(in the rows, 128 means zero)
A single turn carries every row of the set below to another of its rows. Some are shown first; where does it send the rows asked next?
J_217: [132 131 154 113 102 130 135  94  96 153 118 128 153 142 106 122 129 101
 138 126  99 107 123 124 146 152 119 140 131 107 129 108 139  97 123 102
 139 113 103 141 129 157 138 151 145 108 152 169 117 109 150 169 111 146
  92 163 125 162 137 121 116  80]
J_151: [144 114 141 118 146 144 129 106 120 148 125 168 132 122 119 150 142  98
 120 117 117  73 116  91 147 124 158 118 149 146 152  90 165 110 110 136
 138 128 129 103 112 170 118 152 138 174 134 129 132 121 115 105 132 107
 111  87 120 109 122 133 131 109]
J_597: [125 120 156 100 156 128 119 106 126 159  89 103 139 142 150 131 137 117
 128  85 129 108 139 126 126 151 123 124 136 158 151 112 159 143 124 123
 140 119 111 116 139 121 114 110 132 162 115  93 129 150  87 122 141 121
 117 121 122 136  97 123 119 137]
J_845: [111 132 161 153 120 129 155 123 138 106 107 134 159 122 163 120 118 161
 138 114 146 114 130 109 134 133 129 169  84 124 131 134 128 120 128 122
 149 114 118 122 146 153 136 128 142 114 133 160 116 131 152 113 120 145
 140 118  90 154  89 121 164 117]
J_10: [119 138 138 145 126 135 123 134 128  97 133 115 129 108 118 125  94 156
 101 139 161 113 116 106 110 104 173 106 125 118 118 109  97 138 141 128
 157 109 137 159  96 157 108 122 119 110 125 130 112 120 113 136 122 130
 141 131 104 172 107  94 118  97]
J_156: [121 108 156  94 154 122 135 141 110 142 133 117 145 120 161 127 129  83
 134 140  95  71 127 109 147 148 151 158 130 144 147 107 155 114 126 132
 129 137 132 111 131 146 145 142 130 185 149 123 106 164 124 170 145 141
 114 106 126 107  85 119 109 123]
J_509: [104 108 175 122 136 152 177 112 113 150 124 146 128 148 115 130 112  99
 131 126 131  67 119 120  98 143 120 163  97 123 120  82 136 131 130 107
 145 120 120  98 145 141 146 123 142 128 138 163 127 118 136 121 113 175
  88 131 109 154 103 113 138 123]
J_65: [125 129 131 117 143 130 135 156 116 160 139 118 136 142 158 115 114 133
 140 106 146 113 134 119 122 127 153 159 112 129 115 121  91 156 144 108
 101 113 137 128 124 161 129 152 141 166 131  88 122 135  91 117  91 121
 132 149 119 139  86 159 115 127]
J_789: [126 142 119 107 124 124 122  94 124 154 130 147 157 106 160 124 138 122
 129 115 116  83 122 105 168 133 145 142 128 152 126 106 154 128 118 110
 147 158 110 123 134 132 136 135 138 157 167 129 117 126 105 131 153  78
 111 116 143 107 118 136 139 105]
J_198: [134 176 124 128 119 108 104 127 121 151 145 110 140  98 182 106 124 150
 131 132 134 119 144 126 156 141 148 145 110 140 132 142 117 141 131 103
 136 129  99 150 113 133 121 127 121 119 158 125 105 144 138 147 140  91
 122 154 141 126 106 137 147 129]
J_629: [126 126 120 109 136 139 121  96 127 145 126 156 156 125 141 146 142 113
 126 113 114  75 123  97 152 135 149 130 144 161 136 103 160 117 114 128
 143 158 102 119 117 149 132 137 141 156 158 133 121 123 103 109 145  87
 104  99 146 109 111 137 138 118]
J_889: [130 145 155  95 134 139 126 114 123 157  75 112 133 141 152 122 125 109
  95  98 120 105 139 117 137 156 137 123 136 149 162 110 163 123  99 139
 153 123  97 108 135 142 126 120 135 158 116 108 132 163  95 142 144 119
 100 115 117 140 104 116  96 139]
J_664: [ 97 143 157 164 145 127 143 130 119 121 144 137 146 133 165 131  99 138
 107 124 120 147 102 109 130 124 163 144 102 124 121 138 130 115 137 123
 124 113 123 116 119 163 134 146 133 106 119 149 129 132 150  96 120 134
 152 106  87 152 106 132 174 132]
J_9: [126 115 161 160 119 127 101 117  99 149 112 105 152 147 140  99 135 117
 166 125 107 140 115 127 132 146 142 131 135 127 132 131 156 109 166 112
 114 103 124 145 115 135 132 143 130 130 126 145  94 104 138 124 114 141
 130 166 111 154 118 103 167 113]
J_425: [116 156 136 110 121 126 145 118 112 149 168 167 113 112 103 163  98 129
 113 142 139  89 131 128 124 137 161 153 111 108 122  97 107 104 122 115
 159 110 112 144 113 186 112 144 134 106 152 147 135 130 137 164 106 145
  93 136 128 152 131 133 110  95]
J_176: [126 158 174 121 133  91 109 131  99 134 132  92 138 101 162 115 110 135
 116 117 129  80 152 144 165 127 138 139 103 115 129 139 136 117 125 101
 126 121 112 145 106 153 121 150 156 131 112  87 105 130 121 153 144 121
 128 137 120 134 126 126 151 113]
J_85: [135 142 121 110 117 124 119 103 134 158 127 139 149 106 157 128 136 122
 131 108 123  86 119 107 166 141 137 134 127 159 129 116 140 130 117 119
 145 156 104 137 128 120 133 129 130 142 155 131 114 133 104 128 156  75
 106 124 143 103 105 132 147 110]
J_683: [120 149 141 172 141 137 133 155 108 122 150 138 114 115 149 127  93 125
 113 162 136 120 113  97 134 121 194 118 128 128 151 113 116 113 125 147
 126  93 152 120  82 174 131 148 120 133 138 146 117 140 174 135 114 131
 126 111 116 135  94 119 164 122]
J_691: [ 98 136 153 165 135 131 143 127 114 119 139 140 156 123 155 124 104 140
 118 113 129 148 113  97 136 129 147 151 101 124 120 134 134 112 137 124
 121 111 125 121 128 159 129 149 134 103 126 151 131 131 152 102 123 138
 141  99  82 161 105 126 175 118]
J_667: [119 112 145 124  97 143 126 144 148 105 104 118 134 107 117 112 120 142
 151 150 151 108 128 105 115 109 159 118 135 130 117 117 111 149 141 114
 161 115 128 147 112 155 146 125 133 128 118 120  77 107 102 139 117 131
 129 147 122 174  98 103 138 111]
J_807: [129 123 144 182 135 137 104 144  95 130 126 113 134 120 152  97 121 127
 153 137 112 134 117 108 123 125 163 125 142 133 138 135 146 118 170 131
 112  91 141 133 104 147 134 136 110 128 125 149 101 112 168 116 121 140
 132 130 102 153 104 110 179 130]
J_908: [123 125 153  92 144 141 126 108 116 160  84 112 144 144 149 118 132 115
 119  88 126 106 138 136 131 148 129 125 139 151 157 112 165 152 115 125
 133 128 107 111 143 124 119 114 119 166 115 101 127 156  91 124 136 108
 115 128 120 147 108 125 105 143]
J_81: [123  90 145 120  98 157 143 130 135 157  98 156 122 147 119 125 144  99
 155 148 119 119 117 115 110 145 154 127 155 146 142 104 134 149 133  98
 143 118 114 113 136 171 147 143 129 142 127 155 103 107 140 114 107 149
  87 158 140 168 108 133 138 134]
J_209: [134 140 152 121 136 145 132 142 128 158 143 130 102 113 122 138 131 118
 111 158 137  86 146 105 125 140 174  92 145 124 167  95 145 137 131 115
 155  81 101 141 101 165 119 125 112 109 149 116 108 131 142 159 116 153
  87 165 145 154 137 108 122  97]
J_434: [ 82 139 169 141 123 145 146 120 137 158 141 111 137 150 126 116  97 107
 127 107 134 121 103 121 118 138 148 165 111 118 103 104 115 121 153 110
 146 131 126 151 147 107 133 117 123 104 145 138 132 115 102 163 126 131
 114 152 108 169 109 111 142  93]
J_254: [133 119 163  89 133  99 128 143 110 140 117  99 142 100 160 118 129  96
 139 143 105  69 132 123 159 138 132 158 119 136 136 124 145 116 120 122
 133 137 129 133 122 137 141 141 146 169 120 107 103 153 107 173 153 128
 117 110 129 111  89 114 126 110]
J_203: [133 134 120  90 117 132 125 109  89 150  91 128 139 138 126 111 115 132
 137 106 136  87 135 132 121 130 118 166 118 137 134 112 107 133 114 135
 125 139 142 123 127 142 119 140 126 196 145 129 117 143 111 138 117 105
 123 123 121 118  79 137 101 149]
J_111: [127 142 149 124 116 143 139 148 132 147 130 133 102 112 121 134 126 115
 122 158 132  85 152 111 128 139 164 101 142 142 170  97 151 136 120 113
 166  93 104 141 112 148 118 117 115 109 142 128 104 131 151 172 115 165
  89 163 145 155 128 106 122  93]
J_292: [133 151 136 103 120 142 108  87  88 149 103 137 117 118  94 138 108 110
 113 125 115  73 123 141 124 130 137 125 150 148 152  96 132 102 107 150
 139 123 125 132 107 135 101 135 103 167 138 160 117 153 136 165 150 109
 105 117 130 125 101 116 107 147]
J_831: [ 99 151 143 154 119 148 124 136 127 142 154 102 123 141 134 113  95 116
 101 121 139 141 105 118 117 131 181 129 135 114 128 119 111 113 158 133
 146 102 141 163 123 140 120 127 107 106 132 123 149 126 112 173 122 130
 135 149 107 165 124 103 128 101]
J_487: [143 122 118  99 125 129 127 110  97 147 101 124 141 135 135 122 125 128
 151  99 137 102 134 130 127 133 121 160 114 141 131 106  92 124 123 128
 121 134 144 133 134 143 122 148 135 191 141 130 120 147 100 138 118 108
 122 131 125 108  73 142 105 146]
J_855: [133 149 147  94 127 144 136 117 122 156  83 135 132 131 135 123 114 107
  94 120 125 114 126  98 151 144 142 112 131 137 162 101 132 110  73 149
 145 106 100  98 108 154 133 135 115 160 126 130 142 179 125 160 138 114
 101 110 129 141 120 115  97 126]
J_23: [117 137 153 143 139 145 118 152 105 129 141 124 107 137 115 131  96 115
  98 126 134 143 125 125 118 118 194 105 150 122 154 118 135 112 131 157
 132  74 146 147 102 180 109 140 110 131 103 117 146 134 137 155 108 138
 135 131 106 163 114 115 120 114]
J_884: [121 127 158 127 149 135 167 131  91 139 130 146 107 122 122 149 115 120
 136 147 132  81 152 122  97 145 124 139 107 128 145  92 140 130 118 124
 127 100 117  99 111 169 123 140 139 134 125 151  99 136 182 104  93 184
 106 124 103 149  94 126 135 134]
J_19: [123 123 160  90 140 109 130 137 106 140 126 102 152 105 160 119 128  98
 139 153 104  65 140 116 163 133 139 158 133 140 145 121 161 124 117 119
 130 140 134 129 127 149 141 138 131 177 139 102 105 146 116 172 151 124
 126 109 136 119  93 121 126 112]
J_307: [114 130 148 143 115 133 132 141 125  97 119 121 127 100 111 125  97 154
 114 134 161 111 106 101 112  94 171 110 121 123 111 107 101 137 134 126
 159 103 136 158  95 150 111 116 115 113 134 124 107 117 115 140 119 134
 135 126 110 177  97  97 130 111]
J_131: [127 131 154 177 143 136 111 142  97 123 133 110 126 134 160 106 113 126
 140 139 111 131 107 118 119 127 176 115 129 137 134 129 136 121 167 133
 109  99 138 133  96 151 140 139 110 134 125 149 103 114 165 103 116 132
 138 136 107 143 108 108 178 136]
J_160: [140 131 122 100 113 133 115  96  78 146 102 133 135 132 114 118 107 120
 129 116 124  80 133 135 131 131 122 146 132 141 140  98 108 115 111 147
 136 146 127 130 120 138 109 147 112 179 146 153 115 153 113 147 128 106
 109 137 127 105  77 133  94 153]
J_358: [116 133 144 124 158 133 122 124 128 150 152 116 123 126 158 137 127 140
 129 101 148  91 142 149  99 131 144 135 127 154 120 118 156 171 166 111
 124 122 117 135 131 125  97 113 124 146 124  88 118 126  96 100 119 124
 126 132 118 147  91 133 139 146]
J_834: [118 156 137 102 109 130 151 111 110 151 160 160 111 113 101 149 100 119
 116 138 131  96 136 122 124 136 149 147 119 107 112  89 117 101 106 113
 156 111 108 140 117 166 118 149 144 105 157 151 134 117 147 164 112 142
  90 148 129 148 134 130 113  81]
J_291: [121 147 140 152 130 150 139 112 108 187 143 168 106 151 138 134 123 117
 120 114 116 121 130 129 117 153 155 128 144 135 155 110 145 120 136 119
 124  89  95 109 118 166 129 163 129 120 132 154 132 122 163 107  92 134
  82 147 127 143 134 157 154 137]
J_727: [ 91 144 153 146 115 141 127 143 129 153 140 111 130 139 123 115  92 117
 110 113 132 152  95 120 115 126 179 134 133 121 116 115 113 107 149 124
 142 101 142 157 122 133 124 116 106 105 146 118 144 124 108 171 122 131
 131 148 118 173 121 103 138 108]
J_554: [133 128 148 128  94 144 152 116 144 125 102 130 136 120 133 127 139 143
 132 143 139  72 148 111 134 142 124 131 126 135 168 119 144 130 117 118
 185 105  99 127 134 156 128 112 135 109 148 168  95 134 161 167 118 165
 100 129 125 156 115 103 137 107]
J_706: [ 97 155 156 158 156 130 123 115 102 130 166 145 123 113 141 147 101 107
  98 137 111 140 106 124 128 129 186 104 133 124 128 114 167 103 132 137
 120  99 119 120  94 155 124 142 119 105 129 139 143 135 155 118 132 116
 124 116 108 158 127 119 168 118]
J_351: [126 117 137 110 168 140 136 135 121 153 145 147 140 125 144 149 136  83
 127 153  91 100 122  99 129 148 153 152 137 151 153 101 158 119 121 143
 125 126 140 107 139 152 131 126  97 179 155 146 134 163 137 155 130 133
 103  97 118 110  87 121 104 126]
J_618: [114 162 125 147 150 148 125 121  98 132 159 147 116 129 116 139  92 144
  91 124 154 136 114 105 100 112 176 113 112 124 132  97 119 128 124 152
 142  89 132 134  95 152  94 115 103 113 152 154 139 142 140 124 114 123
 127 121  98 150 100 105 121 115]
J_24: [114 132 135 144 128 155 141 123 119 173 126 169 112 153 135 135 133 111
 134 111 112 134 139 131 106 157 156 123 143 139 150 109 151 126 131 116
 118  99 102 107 129 161 135 155 135 130 133 156 130 125 170 104  92 143
  85 158 133 151 139 155 150 125]
J_882: [131 133 165 125 150 124 152 137  92 136 136 149 107 121 130 145 117 126
 126 161 121  85 155 126 107 141 131 133 114 125 145 103 133 135 129 129
 124  87 108  99  99 181 125 143 129 128 124 149 103 148 176 104  96 177
  98 117 103 158  97 130 136 139]

J_24 turns into J_111
J_217 turns into J_81
And these:
J_629 turns into J_889
J_667 turns into J_845
J_855 turns into J_351
J_618 turns into J_706
J_691 turns into J_727
J_882 turns into J_425
J_176 turns into J_65
J_19 turns into J_203
J_254 turns into J_487
J_831 turns into J_131

A single turn carries every row of the set below to another of its rows. Some are shown first; where does it send the rows asked next?
J_186: [121 157 130 126 138 127  94 120 150 160 140  85 134 147 157 131 138  85]
J_625: [ 97 141 145 133 152  99 148  98 103 101 156 134 174 122 180 142 149 113]
J_100: [131 144 143 110 133 107 138  99 112 122 154 161 160  94 170 154 122 109]
J_750: [135 189 132 120 105 123 122 153 114 120 143 113 102 142 142 127 135 105]
J_615: [ 96 158 131 136 106 114  94 129 115 117 140 103 150 130 133 154 103  85]
J_598: [112 154 133 130 107 128  82 117 136 139 135  86 139 138 136 144 119  83]
J_605: [150 157 145 122 126 105 132  74 126 118 130 131 107 124 145 160 131 104]
J_242: [ 97 158 133 134 167 102 131 156 115 146 151 112 151 140 167 147 125  88]
J_286: [156 169 143 112 135  88 129  93 129 128 128 122  96 117 157 139 153  97]
J_837: [125 161 144 120 169  80 103 145 102 116 121 115 171 136 159 124 155 138]
J_293: [ 94 146 150 139 136 104 132  82  99  84 142 129 153 130 147 154 137 112]
J_108: [119 182 140 126 131 135 127 137 114 115 142 121 102 151 125 147 119 119]
J_871: [148 153 142 139 133 102 103 112 122 126 114  88 155 167 149 133 164 137]
J_49: [119 157 148 120 153 160 119 131  96 140 163 120 146 119 168 138 113 130]
J_482: [106 156 147 131 118 102 112  73 120  82 128 115 128 134 134 141 148 103]
J_157: [132 165 135 110 131 147 116 146  97 146 159 107 148 110 186 119 131 113]
J_934: [152 169 136 100 145  79 132 113 125 130 139 137 116  99 179 125 156  98]
J_963: [139 153 138  99 141  89 136 117 118 129 153 152 146  88 182 133 140 104]
J_64: [113 152 139 122 147  90 100 140 107 100 133 130 188 132 144 135 138 143]
J_805: [141 180 130 114 102 130 114 155 107 140 149 103 124 121 174 111 140 106]
J_240: [124 158 132 114 137  91 122  99 144 123 146 111 144 130 176 100 189  98]
J_566: [138 143 145 124 122 116 140  79 115 115 142 149 136 114 151 166 116 114]
J_712: [110 150 135 121 154  95 143 105 123 121 157 124 171 124 192 115 174 103]
J_263: [117 157 131 128 166 111 117 143 139 167 151  97 144 149 171 132 140  87]
J_264: [ 88 159 129 139 138  99 119 151 102 121 146 116 158 131 148 160 107  81]
J_711: [138 147 139 135 112 108 101 109 126 114 120 103 167 165 134 145 146 145]
J_40: [124 146 139 128 119 103 101 121 116  98 132 127 187 145 131 144 131 147]
J_656: [120 167 140 117 119  93 104  79 142  98 131 106 121 135 147 116 175  99]
J_673: [143 160 143 126 159  87 104 130 112 127 112  94 157 157 163 123 168 133]
J_334: [113 163 147 127 153 155 126 130 105 126 155 131 122 140 140 150 107 128]

J_605 turns into J_286
J_157 turns into J_49
J_40 turns into J_711
And these:
J_615 turns into J_598
J_625 turns into J_293

